One turn sends every row of this set to another row. A few are shown first. Where does it send the rows asked after them?
lokek: [  3  13  10  -5  12   3   4   2 -13   7  -2  -5   0   0   6 -14   4  13
  -6   0 -20  -6  10   8  11  -5  -6]
keros: [  2 -15  -2 -13 -10  15   2   8  -9   4  -3  -1  -6 -20  -2  16  13  -3
   3  -2   2   1   4  20  -9   6  -9]
lok: [  2  -9  -1 -13  -2  15   7  18  -3   2  -2   3  -2 -21   0  16  14   4
   1  -4   6  -3   0  29  -9  12 -14]
gof: [ 14   9  10   0   1   0  -4   6 -10   8  13   0  -9  -3  19   4  19  13
   2  -2   6 -15   1  26  -2  31 -23]
gani: [ 17   1   5 -14  -4   2  13   3 -16  -1   0  -6   0 -15   3  13  10   4
   6 -10   1  -2 -15  33   3  17 -16]
pegal: [  2  22  10 -12  12  -3   5   3 -17   5  -4  -6  -4   9   4  -6   5  10
  -1  -2 -17 -18  15   9   3   4  -7]
zer: [ -4  26   2 -21  17  -2   9   9 -17  -1   0  -2   0   1  -1  -7   9  14
   1  -3 -14  -9  11  19   6   8 -13]
lel: [ -2  11   6 -12   8   4  -1   2 -16   3   2  -2   4  -7   2 -16  10  14
   0  -4 -15   3  16  13   9  -4  -3]
nuz: [ -1  -4  -4  -2   1  11  -4   0  -4  13  11  -8 -16   1   8  14  10  -2
 -12  19 -10 -15  -1   6  -7   7 -24]
leb: [ -2  17   5 -12  16   5  10  11 -11   1   2  -3   6  -3   3 -13   8  20
  -5  -5 -14  -3   7  17  11  -1 -10]
kepek: [  9   6  -3  -4   3   2   7  -6 -12  14  15  -7 -19  -1   9   2  12  -1
   2  15 -15  -2  -8  10   5  23 -30]
fozag: [  1  22   6 -19  15   0  14  11 -15   2  -8   2  -2  -4  -2  -9   7  11
   6  -5 -16  -5  13  17   6   9  -9]
libu: [  7  -7   1 -11 -17   5   6  -6 -24   4  12 -16 -11   1   5   6  18  -4
  13  -6  -3   2   5  11  -5  13 -14]
zab: [  3 -13  -9  -6 -19   0   6  -5 -15  -1  -5 -10 -15  -3   0   5  21   3
   1   6  -2   5  -3   5 -12   9 -13]
Tiros: [  8   0  -2  -5  -5  -2   5  11  -6  -7  -6   2  -4 -10   6   8  24  20
  -6  -1  12  -7 -12  28 -11  21 -18]
Laviv: [ -1  17   6 -17   7  -3  -3   0 -21   2  -5   0  -1  -5  -1 -10  10   8
   7  -4 -14  -4  22  15   4   5  -2]
Gugo: [ 13   3  -4  -2 -10   2  18  15   7  -7   3   4   5 -10  -2   9  13   8
  10   1   5  -2   1  26 -11  15 -17]
Mipo: [ 16  -7   7 -11 -13   5  17   1 -20   3  -1 -13  -6  -6   4  11  11  -3
  12 -12  -1  -1  -4  19  -2  13 -11]
bude: [  0   0  -1 -11   5  14   5  21   0   2   4   4  -2 -14   5  16  16  11
  -5   0   9 -11  -2  30  -9  17 -21]
Vude: [ 10  10  -6   0  -3  -1  15  15   9  -8  10   3   6  -5   1  10  13  12
   3   7   4  -9  -4  28  -9  17 -24]
ravu: [ -3  25   6 -16  14  -3   3   6 -18   0   2  -5   0   8   3  -7  10  14
  -1  -3 -13 -15  16  14   3   6 -10]
rupa: [  0 -16  -4 -10 -12  13  -4  -2 -11   7   2  -6 -10 -13  -1  15  12  -7
   0   6  -5   1   5  12  -9   1 -10]
giz: [  0  12   5  -9  10   3   1  -1 -15   5  -1  -3   2  -6   2 -15   6  12
  -4   1 -20   0  10  11  12  -6  -5]
bip: [ 11  -2  -9   3 -16  -3   2 -10  -1   0   9  -2  -4  -6  -4   7   8  -5
   6  19 -11   2   2  10  -7   5 -16]
mubu: [ -1   4  -1  -5   8  13   1  19   2   7  10   1  -7  -4  11  14  16  11
 -11   6   6 -19  -2  23  -9  19 -26]
daz: [  9  13  -6   4  -4  -3   5   9   8  -5  18   0   3   4   5   9  14  12
  -3  13   3 -15  -2  21 -10  16 -27]
rosu: [  2   1  -7 -11  -8   3   1 -11 -22   7  21 -14 -14   0   4   3  17  -3
   6   8 -10   5  -1  10   1  16 -24]
Mun: [ 10  -4  -5  -2 -19   2  11   7   1  -7   4   3   3 -12  -5   7  14   2
  15   1   4   4   9  21 -13  11 -12]
Rapof: [  8  -7  -5 -10 -11  -1  10   8 -10  -9 -10  -2  -4 -14   0  10  21  13
  -1  -4   8   1 -13  25 -10  14 -13]
nufet: [ 11   9  -4  10  -8  -4   2   1   6   0  16  -3  -3   8   8   8  11   7
  -3  18  -3 -17   2  11 -11  12 -24]
Gupa: [  2  17   9 -16   9   0   8   8 -18   3 -10   2  -3  -4   0 -11   9   9
  10  -7 -14  -5  20  15   3   8  -3]
nir: [ 13   3  -5  10 -12  -3   2  -7   4   4  11  -4  -7   3   3   8   7  -1
   0  21 -10  -9   1   6  -8   8 -20]
Nili: [  7   3  -4   4   1  -3   2   5  -1   4   0   1 -18   1  13   3  21  16
 -11  16   0 -13 -11  11  -9  24 -27]
Piteg: [  7 -13  -6  -9 -17   0  11   2 -13  -6 -11  -7 -10 -10  -2   8  20   5
   3  -1   2   5  -8  15 -12  10 -11]
dabo: [ -1  10   9 -10   8   6   7   9 -14   4  -1  -1   3  -5   3 -17  10  15
   2  -8 -12   0  18  12   7  -2  -2]
zoz: [  4  20   8 -13  12  -5   4  -3 -18   5  -7  -4  -4   2   1  -6   2   6
  -1   2 -22 -12  10  11   7   1  -7]
Sunut: [ -1   2  -1  -1   6  12  -1  10   1  12  12  -4 -13   2  12  14  13   6
 -14  14  -3 -20  -2  12  -8  14 -27]
Totup: [  3  -1  -9   2  -4  -3   0  -4  -6   5   3  -5 -21   2   9   2  21   9
 -10  20  -7  -5  -9   4  -8  19 -26]
vizut: [  0  15  11  -5  12   3   2   6 -13   5   3  -6   2   4   9 -14   8  17
  -8  -3 -15 -11  14   9   7  -3  -7]
tos: [  0  19   4 -17  10  -5  -3  -5 -22   3  -5  -2  -2  -4  -2  -8   6   6
   2   2 -20  -5  14  15   8   2  -5]
led: [  8   3   0   2   0  -3   2  11  -2  -1  -3   3 -11  -3  12   5  23  21
 -10   6   9 -14 -10  21 -11  25 -23]
mur: [  1  13   8 -11  13   7  14  13 -11   3  -3  -1   4  -5   3 -15   8  16
   0  -8 -14  -1  11  15   9   0  -7]
peko: [  1  -8 -11  -3 -12  -2   0  -8 -13   2   2  -9 -19   1   4   2  22   5
  -4  16  -6   1  -5   1 -11  12 -20]
fened: [ 13   9   4 -10   1  -1  -2   4 -15  -2  11  -1   1 -12  10  10  18  12
   2  -6   7  -8  -9  37   2  25 -20]
gefa: [  9  -5  -9  -1 -20  -1   2  -5  -3  -5   8   0   0 -11  -6   6  13  -2
  12   9  -3   7   8  16 -10   6 -12]
zeg: [ 15   8   9   4   4   3   6   3  -7  16  10  -2 -18   0  18   1  13   5
   2   8  -6 -13  -3  13   1  30 -27]
Sosu: [ -2 -11  -6  -7  -7  11  -7  -5 -10  11   8  -9 -14  -5   2  15  10  -7
  -6  15 -10  -5   2   6  -7   2 -17]
mul: [ -3  18   6 -10  14   3   3   8 -13   1   6  -5   6   3   6 -14  10  20
  -8  -4 -12  -8  11  14   9  -2 -10]

Sunut goes to lok
gof goes to Mipo
peko goes to led
Now find these:
gefa goes to nufet
Laviv goes to pegal
dabo goes to lokek

One turn sends every row of this set to another row. A few are shown first. Where does it send the rows asked after them?
lepin: [ 14 -17   7  28  -6   6   3 -11  -5  -8  29  -3  12 -20   8   1  16 -22
   7   2   6  13  -8   6]
Lebi: [  2  -9  -6  11   3  16  13 -18 -14 -18  25   3  10  -3  -9  12   4 -16
 -16  12  23   0 -10  11]
lufin: [  8  -9  -1  21  -8   1   3  -9 -10  -1  24  -8  14 -29  15   1  17 -23
   6   5  19  13  -8  -6]
Nukur: [  5  -2   4  20 -12   1   1 -20  -8  -3  24   0  14 -26  11   2  18 -18
   1   1  14  12  -4  -8]
fov: [  2 -25  -3  -8  20  10  11 -17  -8  -4  18   7  21   2  -5  14   5  -9
  -9   4  20  -2 -13   2]
Zagom: [ -1 -20  -6  -3   5  18  13  -9 -17 -11  17   5   8   7 -13   6   9 -13
  -8  11  15  -7  -9   6]
Lila: [ -5 -16  -3   4   4   3   8  -5  -1  -2   4   7  27 -21  10   8  14 -24
  16  16   6   4 -12 -22]
reti: [ -6 -13 -13   9   2   1   9 -12  -6   7  17  -4  12 -19  26   7   8 -23
  17  -1  10   7  -8 -15]
Rupe: [ -2 -24  -5  -6  19  12  11 -19  -7  -3  19   9  17   2  -8  15   4 -10
  -8   6  23  -4 -12   0]
firik: [  0 -19  -6  14   1  -4   6 -18   6   0  15   4  26 -11 -14  10  11 -15
  16   6  -1   0 -27 -11]
kefe: [  7 -12  -4  22  -6   4   4  -1  -3  -3  17   2  12  -3  -5  -1  17 -18
  18   9  -4   0 -21  10]
fug: [  0 -23  -8  17   3   7  10 -19  -2   4  26  -4   3 -16  20   5   4 -24
  11  -5  -1  10  -5  -9]
tefa: [  4  -4  -7  19 -11   5   6   5 -14   1  15  -5  13 -10   3  -9  19 -18
  14  11   7   3 -18   0]
tedeg: [  0  -7 -15   7  12  11  14 -20  -9  -6  22  -1   3  -5   9  15  -3 -21
 -18   8  18  -1 -13  10]
pali: [  4 -18  -4  -1  24  16  13 -16  -3  -2  17  10  11  -7   6  15   2 -20
 -15  15  21   1  -6   4]
sadob: [  5 -16  -5  -3  24  13  11 -13  -2  -4  15   9  13  -8   9  17   2 -21
 -16  15  18  -1  -9   6]
ker: [  2  -7 -14   9  15  16  15 -19  -9  -6  24   2   3  -3   8  13  -2 -17
 -17   8  20   2  -9  12]
ziz: [ -3 -18  -6   0   6  18  12 -11 -14 -11  17   9  10   7 -14  10   7 -14
  -7  13  18  -8 -11   8]
sop: [ -2 -25  -4   9   6   7   9 -15   7   1  10   8  14 -21   5  10   7 -30
  12  16  -4   2  -8 -20]
Pim: [  4  -1  -4  14 -13   7   0   1 -11   0  13   4   9  -9   2  -6  24 -15
  13  10   1   2  -6   2]
pilu: [ -1 -11   0   4   1   3  -1 -10   3   3   9  14  30 -22   9   7  14 -20
   8  20   2  -1  -8 -18]
kuv: [ -2 -11  -7  12  -4  -2   7  -8  -7  -1  13  -2  33 -11  -6  -1  15  -9
  16   4   7   5 -27 -15]
Kikuv: [ -9  -5 -11  10  -1   2   4 -18  -3  11  17   4  10 -14  26   3   6 -20
  10   1   1   2  -7 -13]
lur: [  1  -7  -8   8  -4  -4  -1 -14  -4   5  18   3  31  -8  -6   2  17  -1
  14  -1   3   1 -18 -10]
dek: [  3 -11  -5   9   0  14  13 -19 -16 -18  24   0   7  -6 -10  11   6 -19
 -19  12  22  -1 -10   7]

Nukur goes to Pim
Lila goes to reti
Now find these:
firik goes to sop
sadob goes to tedeg
ziz goes to Rupe

One turn sends every row of this set to another row. A few are shown first. Where does it send the rows asked after them?
vado: [ -4  16 -27 -13  12   4  11  -4  11  -2   3   3  -5   4 -10  -6 -14   4
  -1 -24  -1   5]
dopof: [  8  18 -17   4   1 -15  -2 -25   8  -5   1  11 -10 -11 -12   0  -2  14
   5   6  -3 -15]
Natem: [  4  14  -1   9  -8 -10   6 -10   6 -16   6  -5   3   2 -10   2  -2  15
  -4   9  10   9]
nezal: [  2  -5 -14  -4   3 -19   5   4   6  -2  -8   1  -5 -18   3  11 -10  -5
   4   5 -13   4]
rinuk: [ -4  13 -16  -3   2  -5  25   5  -5  -3  10  -2  13  -3  -8 -10 -13   3
  -4 -17  -2   0]
Muka: [ 19  11 -14   2  -4  -8   0  -6   8  -7  10   7  -5   3  -5   6  -4   5
  10  11 -13  19]
vuveg: [  0   1 -18   5  -1 -20  -3  10  15 -19  -7   1 -11 -10  -4   1  -6   8
  -3   5   0  12]
rut: [ 10  17 -13   6   5 -17  -2 -25   5 -11  11   9  -1  -9 -11   2  -7   6
   1   8  -4 -13]
zap: [-11  12 -22  -9  -1  -6  24  -2  -3  -6   4  -2   0  10  -6  -6  -5   5
   1   2  12  16]
kalab: [ -1  13 -26  -1 -10   0  14  -2  11  -2   3  16   6  13 -13 -13  -6  -1
  10  -5  -7  14]
Biz: [-11   9 -17  -9  -4  -2  15   1  -5  -6  15   4  11  -3  -5 -13 -14   6
  -4 -18   2   2]
sil: [ -6   7 -25  -4 -10  16  12   2   4  -2  -3  -2   3  -6   0  -8 -15   2
  18  -3  -2   4]
dodiz: [  8  17 -22   0   1 -18  -4 -15  -1  -9  12   7 -11 -14   3   0  -5  12
   6  15  -5 -10]
Kosi: [ 13   6  -9   1 -14  -2   6  -7   2   8  -6   4  -6 -16  -3   2  -1  16
  16  -1 -13  -1]
todi: [ -3   5 -13   0   0 -26   9   1  14   1 -21   6  -9 -11  -7   4   0   7
  -4  -7  -5  -2]
gukip: [  2  14 -27  -7  12   8  19   0   9   0  -5  -4  -7  -1 -13  -3 -13   6
   5 -20  -2   5]
zugi: [  8  28 -10   8   0 -20   8   8   6  -6   5  -5  -2  -3   2  -3  -3  18
 -10  -9  -6  -4]
fub: [  9  21 -18   4   5 -14  -5 -17   5  -9  11   4  -3 -13   2   2 -11   5
   3   9  -9 -17]
domi: [-13   9 -24 -17   1  -1  14 -11   1  -6   7   4  -3  10  -7  -5  -8   4
   2  -4  11  16]
Dukid: [-14   7 -23 -14  -7  13   8  -5   2   0   0  -1   1  -5   2  -8 -15   5
  12 -10   4   1]
Baz: [ -5  11 -26 -10  -9   1   8  -4   8   1   9  19   5   8  -8 -13 -10   0
   7 -14  -9   9]
rosag: [  8  23  -7  -1   8  -5  10 -11  11   7 -10 -11  -5  -4   2  13  -7   4
   3  -5  -8  -8]
gid: [ -6   9  -7   8  -1 -22   2   3  18 -12 -10   0   7  -6   0   5 -11  -6
  -7   1  -4  -3]
Gavas: [  8  19 -21   2   4 -18  -2 -16   2 -11   6   4 -15 -15  -6  -2  -3  20
   1   6   1 -12]
resus: [  5  -8  -7   6  -2 -14   1  -4  14 -11  -8   9   1 -14 -19   6  -7   0
   1  -1  -7   8]

Dukid goes to Biz
dodiz goes to fub
Now find these:
vuveg goes to nezal
zugi goes to Muka
kalab goes to gukip

